(in the rows, 128 means zero)
The rows below come in pairs that one turn or mirror swaps. Which row does each named row swap with?
teg: [149 113 143 125  82 137 169 118  88 132 123 137  84 142 162 145 120 144
 153 138 153 115 136]
zibo: [142 103 135 137 104 134 121 109 125 152 142 148 161 170 145 142 122 140
 125 135 145 147 142]
Rizum: [193  93 149 130 111 122 162 155 115 129 134 130 141 134 172 134 118 136
 150 138 122 146 143]
Tagid: [124  98 124 109  82 133 145 137 103 133 110 139  93 161 140 164 108 130
 166 144 118 136 140]
vozu: [115  99 135 130 107 128 164 139  86 161 110 139  99 126 140 134 108 125
 145 143 129 167 142]
Sikur: [136 111 155 101 108 103 148 127  99 126 105 126 106 151 142 131 123 123
 124 141 136 133 128]
busif: [131  99 122 143 115 131 148 160 110 124 126 136 103 133 156 132  83 140
 137 137 145 172 148]
nuzak: [110  96 150 126 118 132 151 143  94 125 130 141 123 153 123 157 127 127
 121 137 144 133 162]
satip: [150  96 134 139 117 107 124 125 129 167 130 131 136 142 163 151 125  94
 132 145 158 138 164]
gol: [164 105 131 152  95 142 160 112 138 140 134 160 116 164 148 122 132 137
 121 145 146 145 119]
mupu: [145 111 128 113 103 142 145 138  99 141 120 122 106 175 148 174 111 143
 159 151 176 124 132]
dol: [132 116 159 135  91 102 149 126 109 121 162 154 116 123 152 147 127 128
 136 133 145 146 120]
sim: [145  87 123 139 102 138 132 135 127 118 166 113 132 119 139 164 122 137
 110 128 136 140 129]
Kifol: [144 121 130 144 127 138 146 139 117 142 128 139 135 159 138 157 121 147
 146 142 115 109 130]
doni: [152  98 141 131 100 141 154 125 123 125 131 148 134 144 151 116 124 149
 126 164 156 108 141]
mul: [140 108 157 108 103 153 146 152  95 147 125 136 128 142 165 170 110 102
 139 149 172 127 132]
livin: [151 103 134 119  88 136 144 159  81 145 108 111  92 145 151 177 113 130
 154 133 151 156 143]
tige: [153  64 137 138  98 136 149 148 114 146 124 110 153 127 143 153 112 115
 142 144 133 165 172]
Pifo: [165 103 139 132 106 159 140 120 105 162 126 145 109 146 147 145 126 125
  99 122 150 157 115]
talu: [171  87 127 124  69 128 149 117 106 148 131 122 124 141 163 144 144 134
 113 119 129 158 162]
Dofil: [162  87 125 132  79 139 147 122 127 145  92 103 149 142 156 159 117 124
 129 160 143 138 137]
rire: [145  68 136 137  77 139 153 114 124 130 142 131 130 120 140 168 148 119
 124 161 132 139 145]
teba: [137 112 135 129 124 143 199 146  95 143 128 119 110 144 150 143 126 127
 125 140 147 126 124]
Danil: [162  80 126 144  81  95 172 146 139 144 143 121 123 144 170 135 130 111
 127 134 148 158 141]
kis: [161 108 136 131 112 135 176 118 114 175 131 103 111 129 162 179 129 107
 144 138 146 166 129]
razel: [148  99 127 133  93 124 131 124 114 121 138 149  93 146 143 157 129 156
 114 140 169 153 145]
Supi: [145  89 155 110 106 123 142 150 102 124 130 134 136 152 165 156 117 139
 172 135 162 169 126]
Gomov: [133 117 137 137 105 143 138 125 144 153 141 134 133 172 116 157 112 126
 149 148 123 149 157]
Muk: [131  98 148 135  89 174 161 120 123 150 152 113 133 161 170 151  95 129
 139 143 149 137 138]
Kanuk: [165  97 129 129  80 127 118 115 124 144 138 135 108 156 141 155 124 116
 107 145 132 137 175]
gim: [171  89 124 138  72 122 141  97 117 165 134 110 115 128 154 133 114 123
 155 137 125 128 148]
zolis: [135  96 150 109 113 130 127 141 106 137 138  96 128 164 131 151 116 128
 139 131 105 140 152]
Gabi: [176 113 140 148  90 142 171 148  92 119 128 114 137 157 152 162 133 132
 126 153 164 152 164]
Tid: [148 107 114 135  84 111 154 114 109 140 128 116 144 167 170 152 157 126
 128 141 155 152 143]
Duv: [162  77 108 140  83 130 161 122 133 138 139 126 124 140 118 156 125 114
 146 168 128 130 126]
daf: [169 107 164 117 101 132 173 153 110 128 142 117 123 143 154 159 137 133
 153 125 152 178 153]
Kud: [144 118 142 131 103 108 127 139 101 139 141 110 126 163 114 147 104 113
 153 156 115 138 154]
beb: [154  90 133 138 101 145 161 147 114 114 112 111 129 173 164 153 126 141
 129 144 145 157 179]
zopov: [153 111 156 110 101 135 149 129 105 163 132 148 112 138 170 134  92 126
 136 114 143 150 112]
Gimil: [163  95 125 148 104 131 119 121 125 149 155 119 129 163 139 154 133 130
 135 113 110 145 148]
dabe: [146  84 129 124 105 123 130 157 122 134 107  96 111 127 153 164  87 138
 145 156 141 145 128]
kuguv: [158  76 123 131 105 118 165 130 145 145 142 115 132 137 148 133 114  98
 142 167 123 126 142]
niz: [154 103 140 128 110 128 132 128 121 136 126 125 110 139 153 140 117 147
  78 141 148 134 144]
vaf: [131  99 136 122 108  90 174 126 116 157 135 120 128 145 129 161 106 101
 161 136 111 136 127]
fifo: [158  96 146 131  97 157 154 162  99 112 126 143 103 165 162 156 107 137
 157 127 135 161 144]
sek: [139 117 130 143 103 113 171 119 131 133 126 143 115 163 139 121 137 100
 120 149 148 131 143]
Rafe: [109 114 136 131  85 140 166 157 116 151 136 130 113 163 138 155 104 121
 133 139 139 125 106]
rit: [156 105 137 125 104 123 190 145  85 147 128 136  94 141 131 121 122 127
 127 135 145 157 126]
fuvut: [162  71 129 126 104 116 129 133 131 128 117 143  97 142 148 163 113 107
 163 152 146 159 117]
bugol: [148 104 146 139 108 122 144 137  87 160 147 126 123 149 148 174 140 121
 133 140 146 146  93]
rin: [138 112 127 164  77 135 152 127 120 156 136 138 145 125 161 154  94 132
 154 147 146 165 126]
gom: [160  93 138 127  97 121 154 142 119 145 130 118 110 141 141 143 120 125
 174 137 136 158  83]
gibo: [160  85 127 116  78 135 117 140 109 157 138 114 113 127 136 151  91 142
 145 138 140 170 126]
geba: [129 111 138  96  75 131 145 143  96 136 128 127 128 171 155 129 100 109
 153 152 130 148 122]
vev: [161 100 143 135  84 141 201 127 116 134 127 145 141 150 161 157 119 120
 112 142 150 140 148]
leki: [187  92 136 105  93 114 130 116 117 161 147 116 125 162 156 130 115 120
 128 136 154 147 157]
dul: [151  98 135 124  85 141 174 153 113 147 122  98 136 134 144 151 118  96
 159 146 143 149 110]
Ziroz: [155  89 121 141  97 121 139 107 149 138 128 142 121 143 172 177 124 127
 157 139 157 129 122]
dapon: [166  87 136 150  94 122 144 132 121 143 135 165 121 164 164 139 102 104
 136 176 142 161 135]
Voriv: [145  91 132 128 116 115 143 143 107 158 123 106 137 119 147 126 118 141
 170 141 145 135 119]
pase: [133  94 152 131 119 104 156 116 123 137 158 109 110 152 177 139 123 118
 162 125 151 150 149]
duf: [146 109 148 115 105 139 161 111 136 139 144 148  93 151 153 157 106  96
 132 166 135 138 143]

Sikur swaps with Dofil
livin swaps with Kanuk
gom swaps with gol

The rows below come in pairs that one turn or mirror swaps. Which row does each named row swap with?
keke: [103 112 110 126 144 137 136 106 125 143 109 103 111 145 131 125 148  96
 130 162 143 138  94 148 134 150]
Kovus: [ 67 106  88 137 132 145 122 124 117 115 110 126 131 116 140 111 142 108
 140 118 127 139 134 100 144 152]
Zul: [109 123 114 113 140 159 123 128 110 131 125 119 122 123 110  99 163 124
 100 160 145 152 118 107 123 138]
Peg: [ 90 137  79 132 139 119 125 115 112 126 131 115 137 117 113 130 131 102
 132 133 180 128 107 111 141 132]
rila: [122 133 102 136 102 112 128 100 121 107 140 134 119 108 135 122 164 118
 112 144 137 145 119 115 169 172]
sodus: [109 100 112 115 144  94 118 110 105 121 144 129 114 144 135 141 133 106
 112 127 118 152 118 126 166 141]
voni: [ 94 162 112 137  96 115 117 127 127 130 135 150 124 101 140 130 145 122
 128 126 134 133 143  97 149 149]
reg: [ 79 107 121 160 124 124 126  72 124 125 129 144 136 150 122 148 148  99
 142 125 160 139 112 134 132 172]
vudi: [ 76 132  84 127 136 126 132 119 109 119 125 116 144 113 119 121 132  98
 132 123 177 125 119 109 139 135]
zon: [ 69 108 143 146 149 122 115 105 113 128 128 150 139 131 116 143 134 105
 162 116 155 155 130 116 117 133]
Mekem: [100 126 128 125 110 142 111 117 130 119 122 145 101 132 129 162 149 131
 133 154 170 147  89 125 154 156]
Mur: [ 81 125 112 124 131 143 130 118 128 156 108 108 114 147 118 134 142  86
 138 154 150 126 109 144 115 145]
Fofe: [112 119 129 123 149 151 116 131 112 130 125 125 113 123 115 102 156 129
 116 165 146 165 129 104 124 129]
Neli: [106 113 151 113  99 115 105 122 123 133 118 130 115 122 142 124 161 115
 129 124 106 134 108 132 137 155]
bar: [111 130 139 135 155 139 116 127  97 131 127 123 112 120 112 108 148 132
 119 163 149 156 135 113 128 118]
risud: [109 120 131 168 123 137 118 102 125 131 140 163 110 159 131 138 134 122
 128 155 133 170 139 128 151 157]
Gomug: [112  99 114 111 147 113 125 108 110 126 138 106 106 146 122 131 148 106
 119 152 139 148 101 140 162 146]
lifeg: [107 123 127  93 133 134 120  90 102 148 139 129 120 116 134 155 164 123
 114 134 125 137 110 117 123 169]
Doke: [ 85 127  80 129 131 131 133 118 111 118 121 116 137 120 111 132 133 101
 128 130 178 123 110 113 135 127]
Tulif: [ 85 130 117 129 125  94 126 114 124 138 132 115 129 130 118  96 155  80
 132 124 116 131 142 121 125 135]
sorip: [ 94 121 151 138 158 144 111 124 103 123 130 151 109 127 118 123 140 129
 142 141 153 157 133 101 133 115]
paba: [109 101 107 111 135  89 114 106 105 120 149 129 117 139 132 143 137 107
 114 124 124 147 123 117 167 143]
zipel: [ 79  98 128 151 126 146 112 116 127 125 122 152 106 143 139 127 152 130
 138 141 114 165 135 113 154 162]
raton: [ 71 106 132 160 138 131 120  88 123 134 126 148 141 153 120 148 136  93
 156 120 157 143 123 124 120 156]
Patok: [103 107 110 147 114 126 131  72 123 110 129 128 136 134 126 139 153  99
 131 135 150 146 103 127 146 189]
muvit: [ 97 137 108 131 125 137 122 111 122 118 136 133 116 125 110 156 132 112
 127 153 192 138  94 114 149 141]
gef: [ 73 152 129 149 109 146 121 123 141 158 110 128 132 133 132 139 147 101
 142 131 148 122 124 125 112 143]
kosa: [ 74 131 100 136 139  99 131  97 123 127 143 113 111 135  99 113 151  86
 123 150 137 149 138 104 125 136]
zeva: [ 94 129 101 110 107 151 112 126 116 140 117 136 132 151 101 122 159  87
 106 134 133 139 122 101 109 140]
Pelu: [135 136 141 142 123 108 121 106  99 155 134 144 143 142 125 129 128 105
 108 126 153 142 147 134 133 141]
musup: [103 126 143 126 105 142 110 130 128 127 119 142 109 128 131 154 162 127
 127 150 154 146  84 127 151 162]
pem: [ 68 161 119 144 102 129 116 125 136 147 118 154 127 115 138 135 141 111
 142 122 145 121 130 111 123 145]
zetu: [ 70 107 131 165 138 125 120  88 119 130 126 145 143 146 118 150 139  97
 153 116 160 148 123 124 126 152]
zer: [ 70 114 144 150 152 127 111 115 109 132 130 154 128 128 118 131 125 114
 159 118 154 156 138 109 123 136]
pigus: [ 68 153 123 137 108 142 122 133 138 155 117 142 133 121 138 138 146 106
 136 132 151 118 129 123 114 145]
Sule: [139 134 131 130 124 113 122 102 105 156 134 144 156 139 128 128 120 109
 114 124 149 139 140 131 123 152]
susab: [ 72 117 140 150 150 130 119 108 115 135 126 152 138 138 118 140 138 105
 162 110 154 152 128 110 119 131]
bupug: [ 64 101 105 145 129 146 113 126 121 118 107 146 112 132 140 119 156 126
 141 127 119 156 134 106 154 153]
nov: [ 99 112 126 162 122 140 123 111 126 134 138 160 101 158 134 134 138 123
 123 158 121 166 139 120 155 166]
Mip: [ 68 143 108 138 117 146 122 118 140 156 110 118 131 131 131 134 142 100
 134 137 147 119 120 135 105 141]
modid: [ 95 110 138 115 107 103 111 122 123 130 111 122 137 123 138 100 154 102
 134 117 112 128 127 131 126 154]
piba: [ 93 137  84 130 134 133 133 118 114 120 132 125 140 123 111 136 130 103
 127 140 187 134 102 110 141 128]
puf: [118 133 108 133  96 106 130 101 119 117 133 133 114 101 132 123 164 125
 114 136 129 140 127 109 163 173]
reb: [115 135 139 156 129 115 119  98 110 149 139 158 139 158 126 130 123 107
 119 134 150 150 152 140 145 154]
bif: [111 112 152 114 105 131 106 131 127 124 106 139 119 121 140 130 166 127
 126 121 127 127 104 127 138 164]
banu: [ 92 120 136 121 117  93 117 120 124 133 123 115 134 119 134 100 152  92
 137 116 114 130 139 125 127 144]
Zuzu: [ 70 125 105 138 143 107 136  99 126 125 143 117 112 135  92 115 152  81
 129 149 139 151 133 108 125 133]
vibo: [112 113 143 118 101 126 101 126 126 126 109 130 105 127 138 141 166 126
 128 132 137 140  93 126 147 170]
tosif: [117 131 114 115 135 156 119 127 108 138 118 115 119 126 108 110 162 124
 103 168 146 149 117 111 119 141]
bufuz: [ 84 126  97 114 109 120 116 110 108 141 131 148 144 147 107 148 148  95
 101 108 126 132 134 106 120 145]
miba: [111 129 141 133 153 149 109 134 108 130 138 132 111 120 110 110 148 131
 117 154 147 163 131 108 125 123]
gobad: [ 81 143 113 135 124 154 136 115 134 157 101 116 128 142 123 135 148 103
 131 146 152 124 112 141 114 150]
dum: [118 135 103 130  96 104 121 108 127 115 144 132 116 103 139 114 159 125
 114 138 141 145 129 104 162 163]
fepa: [109 107 111 126 146 126 127 109 123 136 125  99 107 150 124 125 143  96
 121 165 141 145  96 145 150 149]
Sipi: [120 131 137 157 119 124 116 100 116 146 136 160 122 165 124 136 125 108
 118 145 140 164 140 138 153 157]
fot: [ 97 145  93 122 124 132 131 112 113 114 132 123 128 126 105 146 136 110
 118 145 187 137  99 117 146 133]
gal: [134 146 141 141 128 116 118 109 102 158 144 143 145 146 126 139 129 108
 116 126 154 149 146 130 129 152]
redi: [ 73 128 110 135 139  96 133 101 124 125 141 117 114 138  98 109 149  81
 126 148 136 149 144 111 117 138]
meken: [ 60 101 103 138 134 151 121 121 117 118 112 134 123 126 136 118 153 110
 142 125 111 140 137 100 148 155]
Vok: [134 137 122 116 123 114 125 106  99 155 132 138 161 129 132 134 153 103
 111 118 144 129 129 124 121 164]
fude: [118 143 142 156 120 123 121  93 114 151 138 162 134 156 122 137 126 112
 124 143 147 152 152 130 143 154]
bepin: [113 145 111 132 101 108 126 112 122 118 144 144 122  95 137 120 158 127
 118 135 136 140 134 100 160 168]
geze: [105 115 153 124 109 142  99 130 130 130 114 133 108 125 136 151 157 135
 130 141 146 139  97 127 151 165]
Gezer: [133 135 135 134 127 109 119 104 101 160 135 143 160 140 130 132 131 103
 117 121 147 138 134 128 122 155]
sepir: [116 138 104 131 111 110 131 101 117 108 137 135 122  96 131 114 155 123
 115 140 136 141 123 105 166 170]
morig: [ 79 101 123 159 127 146 114 117 125 124 126 148 102 142 141 127 151 131
 134 144 119 162 140 112 160 163]
viv: [ 89 100 121 145 119 131 132  71 124 117 127 133 137 149 120 149 154  91
 136 129 147 144 109 127 144 180]
lasek: [ 93 133  78 126 131 127 138 116 111 111 125 121 143 121 116 125 129  96
 129 131 179 128 117 109 143 133]
kor: [106 102 109 116 132  92 120 111 105 124 152 135 118 144 136 142 137 107
 118 122 117 146 129 121 169 150]
Bopa: [120 127 129 128 152 147 119 129 105 129 125 127 113 120 115 103 148 129
 122 164 144 162 125 102 118 129]
lageg: [104 155 109 127 104 108 124 120 120 122 140 145 116  95 136 123 156 122
 115 125 134 124 139 100 152 158]
Noz: [ 92 119 109 109 139 135 129  98 107 125 137 128  95 126 111 154 177 121
 108 149 133 154 116  99 125 158]
lor: [ 95 121 148 146 163 139 113 123 104 120 130 143 108 126 120 110 147 127
 138 145 149 168 133 110 134 121]
fono: [ 79 121 151 142 161 133 110 121 104 125 134 143 114 123 123 121 136 121
 152 134 151 154 139 106 117 122]
Tutuz: [134 134 131 112 120 119 121 107 102 157 127 135 153 124 135 131 147 109
 107 114 142 125 127 122 115 153]
folo: [ 99 110 134 156 121 141 115 107 128 133 140 160 106 158 129 132 143 132
 126 156 126 161 140 123 159 169]

puf swaps with Doke
kosa swaps with paba
banu swaps with fepa
Fofe swaps with Gezer
voni swaps with muvit
morig swaps with zetu
Patok swaps with Kovus
piba swaps with bepin
vibo swaps with Mip
risud swaps with zer
bar swaps with Pelu

